(in the rows, 128 means zero)
One turn sends every row of this set to another row. A few are shown first. Where does it send the rows asked after them?
bozam: [128 115 121 125 105 147 135 144 124 124 109 129 108 122 113 105 169 126
 127 158 161  84 157 147 155 131 146 145 125 148]
Ronog: [140 104  88 132 137 139 109 162 122 131  84 133 133 133 108 111 180 116
 131 123 154 109 173 127 151 138 143 150 116 144]
bam: [150 103  96 130 111 120 121 169 102 126 101 115 108 131  93 102 163 112
 118 128 148 114 183 143 155 132 124 130 131 147]
bazos: [140 120  93 122 137 125 110 124 114 133 126 122 111 136 104  92 155 102
 119 150 133 119 152 126 131 153 125  93 123 126]
vokiv: [150 117  83 130 107 147 119 130 129 130 117 133  86 107 124 133 183 123
 129 130 147 106 158 140 143 137 127 142 127 111]
badap: [128 130 111 114 123 122 118 160 128 131 102 123 134 138 123 121 171 124
 136 145 136 112 153 139 166 124 155 143 129 143]
boz: [139  94  98 121 125 127 126 151 141 114 112 117 114 109 103 106 194 129
 118 150 125 106 146 155 103 140 135 109 131 130]
narud: [143 109 113 119 126 138 106 119 129 136  97 128 117 140  93 111 159 102
 151 110 136 122 145 140 144 116 140 112 111 129]
Sinas: [118 122 111 138 133 124 115 131 130 114 107 116 107 134  83 101 147 123
 115 105 154 108 175 115 125 126 146 121 112 134]
pizib: [146 119 118 132 125 127 108 137 155 153 114 136 111 112 106 114 164 120
 140 138 134  91 171 131 140 135 154  98 130 131]
pefot: [154 116  94 131 127 127 117 140 139 143 103 131 106 115  85 106 187 139
 141 132 132 112 147 123 129 134 103 111 115 160]
zegos: [145  98  94 126 110 119 121 130 147 111  99 114 126 105 115 102 189 139
 133 124 158 104 167 101 152 115 132 125 112 132]
kel: [125 127  93 131 127 125  98 145 154 114 134 131 144 116  95  99 176 116
 113 120 139 107 145 110 136 124 142 117 132 156]
Rel: [129 105  92 133 100 140 114 133 154 128 128 124 103 112  96  99 146 128
 134 127 142 111 146 138 133 147 148 122  89 123]
Sazep: [122 102  87 115 129 103 120 143 128 118 130 134 113 116 133 100 163 143
 123 132 140 118 161 138 118 141 132 138 128 120]
teg: [154 108 103 120 116 116 133 122  94 120 116 134 128 132 103 105 188 135
 110 133 143 107 149 130 140 114 113 124 124 128]
Rolek: [142 144 105 135 119 145 131 130 145 102 117 115  96 136  94 126 178 111
 110 128 134 117 137 135 145 116 140 115 110 135]
Pada: [142 125 110  97  97 151 111 133 137 121 110 130 112 115 113 111 175 108
 129 136 139 108 148 137 115 156 134 116 144 127]
guzu: [111  89  94 139 110 119 118 149 122 108 104 111 106 127 114  90 168 107
 135 153 155 103 160 150 151 134 131 131 130 139]
vogu: [116 111 115 165 109 126 105 149 131 123 131 126 103 131  91 118 170 130
 126 115 138 102 146 134 148 118 109 113 124 135]
nas: [148 118  87 109 121 132 125 135 124 120 133 104 118 105 121 110 165 100
 125 127 148 125 155 121 153 101 153 132 137 130]
pize: [135 120 107 133 122 150 113 153 126 117 113  89 127 122 106 116 185 125
 113 125 152 121 155  98 135 133 121 120  97 126]
feku: [131 134  93 107 104 138 104 135 123 134 104  91 118 110 100 119 163 120
 139 124 142 121 132 116 123 133 150 136 118 132]
mif: [114 115 106 132 160 135 134 137 137 138 134 124 104 119 106 101 180 111
 129 128 142  95 143 148 136 123 130 111 134 150]
foz: [136 104  92 123 116 124 130 159 129 124 130 101 142 117  89 104 188 126
 100 117 138  96 143 139 142 140 112 109 116 127]

zegos goes to Sazep
bam goes to bozam
And these:
kel goes to bazos
pizib goes to Sinas
boz goes to feku

One turn sends every row of this set to another row. A few are shown first. Where does it send the rows asked after them?
Gor: [141 134 119  91 134 126 120 145 115 115 153 108 147 132 132]
rupu: [121 155 127 106 153 138 144 159 126 146 122 130 137 133 132]
Piti: [117 143 127 109 144 136 141 165 143 130 124 115 142 132 131]
libe: [112 130 124 136 133 131 131 140 121 153 127 148 116 149 135]
petov: [134 116 134  97 133 126 137 145 141 129 140 150 162 120 138]
vep: [143 109 123 100 138 131 126 128 126 140 159 144 150 142 145]
lapi: [114 138 130 110 137 148 154 161 134 123 126 130 145 128 119]
fope: [126 133 116 112 139 146 146 167 134 139 127 117 155 128 131]
Rari: [132 129 117  87 144 127 110 144 113 119 141 116 157 134 116]
gugor: [133 121 106 130 131 126 101 114 122 135 140 125 132 141 116]
gikof: [116 153 128 120 134 132 153 159 143 141 129 137 140 125 128]
bala: [107 139 128 144 128 127 133 129 126 144 135 151 121 135 129]
Seso: [126  99 126 121 124 135 136 122 132 134 149 157 143 126 127]
betud: [140 148 122  87 140 134 119 141 122 117 154 124 155 128 123]
Gagu: [142 129 120 122 133 132 102 112 118 133 158 128 144 127 113]
lor: [124 113 128 113 125 125 148 146 140 138 151 145 131 129 153]
ret: [111 130 120 137 122 121 125 134 117 149 143 152 114 129 122]
Zazum: [132 145 128  89 146 128 131 149 113 127 152 120 164 131 125]
vakim: [135 133 113 121 127 121 104 109 112 130 152 141 138 135 119]
Tozem: [136 139 116  95 147 144 130 135 109 121 143 116 155 124 109]
Rab: [111 152 137 109 141 140 149 162 134 129 136 135 139 127 132]
lazug: [114 139 126 137 130 117 125 136 123 145 116 145 120 117 124]
muma: [138 122 121 126 126 118  97 115 118 129 133 140 142 129 116]
dono: [135 129 110 125 128 121 110 114 107 130 150 119 123 123 122]
telad: [135 118 113  99 135 129 115 147 104 126 148 111 162 123 125]
zogu: [137 113 110 137 125 127  99 126 120 146 137 127 138 124 126]
zupe: [108 120 117 133 129 129 130 157 118 157 120 147 129 130 129]
Migos: [ 97 124 122 137 130 121 133 144 122 141 121 141 120 136 123]

Rari goes to Piti
Gor goes to lapi
And these:
zupe goes to zogu
ret goes to Gagu
Rab goes to bala
Tozem goes to rupu
lor goes to Seso

One turn sends every row of this set to another row. A few are shown first. Where does it send the rows asked after them?
naba: [119 106 113 118  93 155 139 138 146 135 127 143 150 150 133 130 104 140
 153 135 156 115]
Foti: [167 118 143 112 122 113 146 125 128 139 110 126 144 119 147 114 123 135
 151 128 156 114]
gek: [115 122 133 119 108 120 134 142 130 143 128 165 143 149 154 106 110 119
 123 135 122 116]
Nis: [156 137 134 115 113 127 134 119 111 131 126 131 150 120 128 118 134 127
 139 109 171  96]
Nagek: [153 132 128 116 106 127 134 123 112 125 128 124 148 125 127 117 135 128
 131 107 170  92]
vavun: [162 109 152 127 115 127 136 107 139 131 120 140 128 127 144  99 120 141
 130 139 151 111]
nabo: [153 112 140 136 114 137 122 124 132 133 120 138 121 138 143 107 132 125
 132 120 194  98]
dobo: [117 118 117 108 104 125 133 158 122 148 127 150 153 156 163 119 124 112
 137 122 136 106]
Ralo: [109 129 125 119  89 138 125 146 117 147 131 160 150 153 157 116 133 114
 133 113 149 106]
lat: [117 125 133 131  96 142 152 136 148 132 123 137 139 147 137 117 109 150
 154 131 144 136]
vazof: [100 135 152  99 121 132 129 132 133 155 138 149 136 121 150 104  89 129
 140 126 165 100]
mezok: [168 111 130 101 118 125 137 118 123 138 119 133 156 119 138 120 121 131
 145 130 155  96]
nezi: [101 130 151  99 123 130 129 138 137 158 133 147 133 124 153 105  89 127
 143 126 171 101]
fosu: [163 115 140 115 114 107 149 129 131 134 108 119 143 120 145 113 121 138
 143 127 152 113]
tefe: [117 127 131 131 103 155 145 130 145 124 141 138 133 158 133 112 116 145
 145 128 141 126]
besa: [108 134 136 129  93 128 133 152 121 149 123 153 140 153 164 111 135 117
 138 111 150 121]
bipir: [164  91 136 119 115 135 127 115 141 137 117 143 134 132 146 110 116 132
 133 142 168  96]
Fug: [ 99 134 155  99 112 139 130 134 134 161 134 141 136 125 161 106 103 132
 152 120 173 105]
Dos: [ 99 135 153  95 109 144 128 129 131 160 139 144 140 123 157 107 103 131
 150 120 169  99]
ziso: [163 106 124 104 109 121 138 123 126 133 117 127 156 122 137 122 119 131
 138 130 154  93]
Tava: [106 128 145  91 134 132 132 142 135 155 142 137 134 132 157 105  94 124
 145 124 161  95]
Pado: [108 125 135 128  92 135 123 135 126 145 130 174 143 149 152 107 117 117
 121 129 143 111]
kevub: [153 129 134 127 112 116 138 138 121 131 113 117 136 128 141 117 136 127
 141 107 184 105]
vori: [155 133 150 132 119 136 126 108 121 128 131 145 128 128 131 102 132 129
 128 119 176 102]
Bupif: [157 117 140 131 123 135 122 122 127 136 121 144 126 134 139 111 130 122
 136 120 196  98]
vas: [105 134 149  92 134 130 135 139 134 153 143 137 133 131 155 102  96 127
 143 124 155  99]
mepuv: [157 130 137 122 118 117 137 135 118 138 112 125 140 124 139 119 134 125
 148 109 186 106]
Gupu: [117 108 126 118 110 119 131 154 134 150 120 163 141 154 162 112 108 113
 129 136 139 112]
Vimef: [151 128 147 135 109 140 125 107 125 125 133 141 126 132 133 101 134 132
 123 119 172  99]
movef: [115 120 118 135 114 141 144 157 146 129 128 133 129 162 133 122 110 131
 147 122 170 121]
Zarus: [105 131 147  87 122 142 132 137 131 158 144 133 139 132 161 107 108 128
 153 118 161  97]
padar: [120 106 117 127 107 158 137 145 150 134 131 139 133 165 142 123 113 136
 153 131 164 117]
Gol: [105 136 153  91 124 139 135 138 132 158 142 131 135 131 164 104 109 130
 154 117 160 103]
mimo: [116 131 130 115 105 118 141 154 122 145 127 146 147 152 163 110 127 119
 137 118 125 119]
loz: [165 114 154 125 127 128 134 108 136 135 121 143 128 127 144 100 121 137
 135 138 156 112]
pum: [113 133 118 128 107 150 142 138 136 119 144 138 139 156 119 119 110 137
 136 122 147 114]
Saf: [109 118 137 135  97 127 125 148 132 151 118 170 134 153 161 107 117 116
 129 128 157 119]
zos: [114 123 110 121  97 145 143 140 137 126 132 141 153 145 118 130 100 137
 142 127 152 111]
tid: [114 127 124 134 103 129 152 154 144 130 118 133 138 146 130 123 103 141
 151 125 159 131]
renuv: [167  98 138 116 126 136 125 112 136 139 121 148 133 131 144 110 117 128
 137 141 169  96]

kevub goes to Vimef
mimo goes to Ralo
pum goes to padar
And these:
Tava goes to Gol
mepuv goes to vori

One turn sends every row of this set to another row. A few are shown first. Where does it send the rows asked after them?
Gaz: [122 136 151 140 125 118 151 134 160 133 132 148 130 110 143 124 114 115
 108 143 146 117 134 144 130]
Guku: [128 118 136 135 139 133 160 140 146 136 133 140 121 123 153 138 136 127
 129 134 155 115 118 169 131]
nekud: [127 131 125 116 159 120 121 130 137  98 116 137 132 131 157 150 134 125
 125 108 120 125 118 134 136]
Vuf: [132 133 120 138 133 105 132 139 135  94 121 141 129 140 165 159 125 124
 123 110 146 121 118 140 134]
Buze: [116 148 104 121 140 118 122 125 119 123 116 126 149 131 127 133 118 142
 121  98 146 114 124 130 125]
Loket: [136 132 130 146 122 125 124 147 153 142 130 109 154 128 106 141 113 115
 113 112 142 132 125 138 126]
nep: [149 127 136 144 117 109 144 127 156 117 131 113 148 146 139 134 103 133
 137 128 126 135 104 157 115]
fara: [131 115  99 141 116 118 124 137 156 122 132 119 124 140 156 140 108 143
 146 132 133 129 115 140 113]
rete: [137 127 135 132 134 126 138 145 152 113 123 127 147  97 121 128 122 107
 125 118 104 126 131 152 133]
gubaz: [103 134 136 134 138 133 129 128 134 145 139 139 116 125 121 111 112 143
 160 130 128 115 123 137 118]
kosig: [150 140 146 123 136 114 103 138 144 139 154 115 130 114 124 129 112 111
 123 138 118 124 118 146 132]
bis: [130 153 132 159 108 126 139 121 154 125 139 115 128 126 121 144 124 135
 140 130 162 124 130 137 139]
sif: [131 126 119 144 128 121 144 136 133 116 129 135 122  97 130 120 145 135
 130 127 130 142 150 137 109]
pazo: [139 154 136 115 164 110 121 133 134 132 136 127 121 135 138 142 118 141
 130 112 147 104 126 141 156]
reruz: [125 143 145 126 165 116 146 134 114 119 132 144 111 119 127 137 122 138
 129 121 152 109 123 138 149]
bim: [150 142 146 151 135 121 124 128 133 126 144 114  99 136 144 126 135 116
 149 123 120 132 113 149 116]
sefi: [125 146 120 131 141 108 114 124 111 114 121 127 132 141 128 135 105 150
 145 112 134 115 128 124 107]
fupot: [120 125 125 148 149 108 127 134 132 146 132 132 112 123 110 114 101 128
 133 134 116 146 124 144 119]

Vuf goes to sefi
Buze goes to pazo
And these:
Loket goes to kosig
fara goes to gubaz
bim goes to sif
fupot goes to Gaz

